In the data rows, zero lies at 4.5, halfway between 4 and 5.
Here are some points:
  3  3  5  5  2  6  8  6  5  5  5  6  4  5  6  5  5  4  4  5  5  3  3  4  4  6  6  6  4  5  7  4
  1  3  5  5  0  9  9  4  3  7  3  8  6  3  8  9  5  4  7  7  0  3  4  2  2  5  8  6  2  4  9  3
  3  4  5  4  3  5  5  4  3  6  3  5  6  5  5  7  5  4  7  5  1  5  5  4  4  4  5  5  4  4  5  4
  6  3  5  5  3  4  6  7  6  4  8  6  4  2  5  2  5  5  2  4  7  3  3  5  5  6  5  5  5  6  6  4
  3  3  5  5  2  6  7  5  4  6  5  6  5  4  6  6  4  4  5  5  3  3  3  4  4  5  5  6  3  5  6  4
  4  4  5  5  3  5  6  5  4  5  5  6  5  4  5  5  4  4  4  5  4  4  4  4  4  5  5  5  4  4  6  4
  5  3  5  6  2  6  7  7  4  5  6  7  4  3  6  4  5  5  3  5  6  3  3  5  4  5  6  6  3  5  7  4
  6  3  5  5  4  4  6  7  6  4  8  6  4  3  5  2  4  5  1  4  8  3  3  4  5  5  5  5  4  6  6  4
  3  3  5  5  2  6  7  5  4  5  4  6  5  4  7  7  4  4  6  6  4  3  4  4  3  5  6  6  3  6  7  4
  7  7  3  4  9  0  0  3  5  3  3  0  4  7  1  1  4  5  5  3  6  7  7  1  6  3  1  1  7  4  0  6
  5  3  5  6  3  5  8  7  6  4  7  7  4  3  5  3  4  6  2  4  7  3  2  5  5  6  5  7  4  6  7  3
  7  8  3  4  9  1  0  2  5  3  2  0  5  6  1  1  4  4  6  3  5  7  7  6  6  3  1  2  7  3  0  7
  4  2  5  5  3  5  6  6  6  4  7  7  4  2  5  4  4  4  3  5  6  2  3  5  5  5  5  6  5  6  7  4
  5  3  5  5  2  6  7  6  5  5  7  6  4  3  5  5  4  5  3  4  6  3  3  4  4  5  6  6  4  6  7  4
  5  3  4  5  3  6  6  5  4  5  5  6  4  4  5  5  4  5  4  5  5  4  3  5  4  5  5  5  4  5  5  5
  3  6  4  4  6  4  1  0  3  5  0  2  6  7  4  7  5  3  9  5  0  7  7  4  4  3  3  3  5  1  1  6
  4  4  5  4  2  6  6  5  4  5  5  6  4  4  5  6  5  5  4  5  3  4  4  4  4  5  5  6  4  5  6  4
  7  4  5  5  7  2  3  7  7  3  8  4  4  3  3  0  4  6  1  3  9  4  3  7  6  5  3  4  6  6  4  5
Then 10 other points, each followed by its number:
  7  6  5  5  8  3  3  6  6  3  6  4  4  5  4  2  5  5  3  3  8  4  4  5  6  5  4  3  5  5  4  5 0
  3  5  4  2  5  4  4  2  3  5  2  4  5  6  6  7  5  4  7  5  2  6  6  4  4  4  5  4  4  3  4  5 1
  4  5  5  4  4  5  5  5  5  5  6  5  4  5  4  4  5  5  4  4  5  4  4  5  4  5  4  4  4  5  5  4 2
  2  3  5  5  0  6  8  4  4  6  3  7  5  4  7  7  5  4  6  6  2  3  4  3  3  5  7  7  3  5  7  3 3
  2  3  6  5  0  8  9  5  3  6  4  8  5  3  7  9  5  4  5  6  1  5  3  3  3  5  7  7  2  4  8  3 4
  3  2  5  5  0  7  9  5  4  6  5  7  5  3  7  7  5  4  5  6  2  4  3  3  2  5  7  6  2  4  8  3 5
  3  3  5  5  1  7  8  5  4  6  5  6  4  3  6  7  4  4  5  6  3  3  3  4  2  5  6  6  3  5  7  4 6
  2  3  5  5  1  7  8  4  3  6  3  7  5  4  7  8  5  4  6  6  1  4  4  3  3  5  7  5  3  4  6  3 7
  4  4  5  5  3  6  6  4  4  5  4  5  5  5  5  6  5  4  5  5  3  4  5  4  4  4  5  5  4  4  5  4 8
  6  4  5  5  6  4  3  4  5  4  5  4  4  4  4  3  4  5  3  4  7  4  4  5  6  4  4  4  5  5  3  5 9
Which of these numbered points is nearest to each point below, looking only along the 2 directions in which the first points spread most? Its number follows each.
  7  6  4  5  7  3  3  7  7  3  8  4  4  3  3  1  5  6  2  3  9  4  3  6  6  6  3  4  6  6  4  6 > 0
  6  4  5  5  5  3  5  6  6  4  7  5  4  2  4  2  5  5  2  4  7  4  4  5  5  5  4  5  5  6  5  4 > 9
  3  4  5  5  1  6  7  5  4  5  4  6  5  4  6  6  4  5  5  5  3  4  3  4  3  5  6  6  3  5  7  4 > 6
  5  4  5  5  4  4  5  6  6  4  7  6  3  3  4  3  5  6  2  4  7  4  3  5  5  6  5  6  5  6  6  4 > 2
  3  3  6  5  0  7  9  6  5  5  7  8  4  3  7  6  5  5  4  6  4  2  2  4  4  5  7  7  2  6  9  3 > 5
  4  5  4  4  4  4  4  3  4  6  3  4  5  6  5  6  5  4  6  5  3  6  6  5  4  4  5  4  4  3  3  6 > 1
Now 10 new points, numbered from 0 again:
  3  4  5  5  1  7  7  4  4  5  4  6  5  4  6  7  5  4  6  6  2  4  4  3  3  5  6  6  3  4  6  3 0
  7  8  3  3  9  0  0  3  4  3  2  0  4  7  1  1  4  4  5  2  7  7  7  6  7  3  1  1  7  3  0  7 1
  3  3  5  5  1  7  7  5  4  5  4  6  5  4  6  7  4  4  6  6  3  4  4  3  3  5  6  6  3  4  7  4 2
  4  3  6  5  1  6  8  8  5  5  7  7  4  2  5  4  4  5  3  5  6  2  2  4  4  6  7  6  3  7  8  3 3
  3  4  5  5  3  5  5  4  4  5  4  5  5  4  5  6  5  4  5  5  4  4  4  4  4  4  5  5  4  5  5  4 4
  8  8  3  4  9  0  0  3  5  2  4  0  4  6  1  0  4  5  4  2  8  7  7  7  7  3  1  1  8  4  0  7 5
  7  7  3  3  9  1  0  3  5  3  3  0  4  7  1  2  4  4  5  2  6  7  8  6  7  3  1  1  8  4  0  7 6
  7  5  4  5  8  2  2  7  6  3  7  4  3  4  3  1  4  5  1  3  9  4  4  6  6  4  3  4  6  5  3  5 7
  6  8  4  3  9  1  0  2  5  3  2  0  5  8  2  2  4  4  6  3  4  8  8  6  6  3  2  1  7  2  0  6 8
  1  3  5  5  0  9  9  3  2  7  3  7  6  4  8  9  5  3  7  7  0  3  4  2  2  5  8  7  2  4  8  3 9
The same question for these:
  4  3  6  6  1  6  8  7  5  5  7  7  4  3  6  5  4  5  2  6  6  2  2  5  4  6  6  6  3  6  8  4 > 3
  4  5  4  4  6  4  4  4  4  5  4  4  4  5  5  5  5  5  5  5  3  5  6  4  4  4  5  4  4  4  4  5 > 4
  3  4  5  4  3  5  6  4  3  6  3  5  5  5  6  7  5  4  6  6  2  5  5  5  4  4  6  5  3  3  6  4 > 0
  1  2  5  5  0  9  9  4  2  7  3  9  6  4  8  9  5  4  7  7  0  4  4  2  2  4  8  7  1  4  9  3 > 9
  2  3  5  5  1  6  7  5  4  6  4  6  4  4  6  7  6  4  5  5  3  4  4  4  4  6  6  6  3  5  7  3 > 2
  6  7  3  3  9  0  0  3  4  3  3  0  4  6  1  2  4  4  6  2  6  7  8  7  7  3  0  1  7  3  0  6 > 6
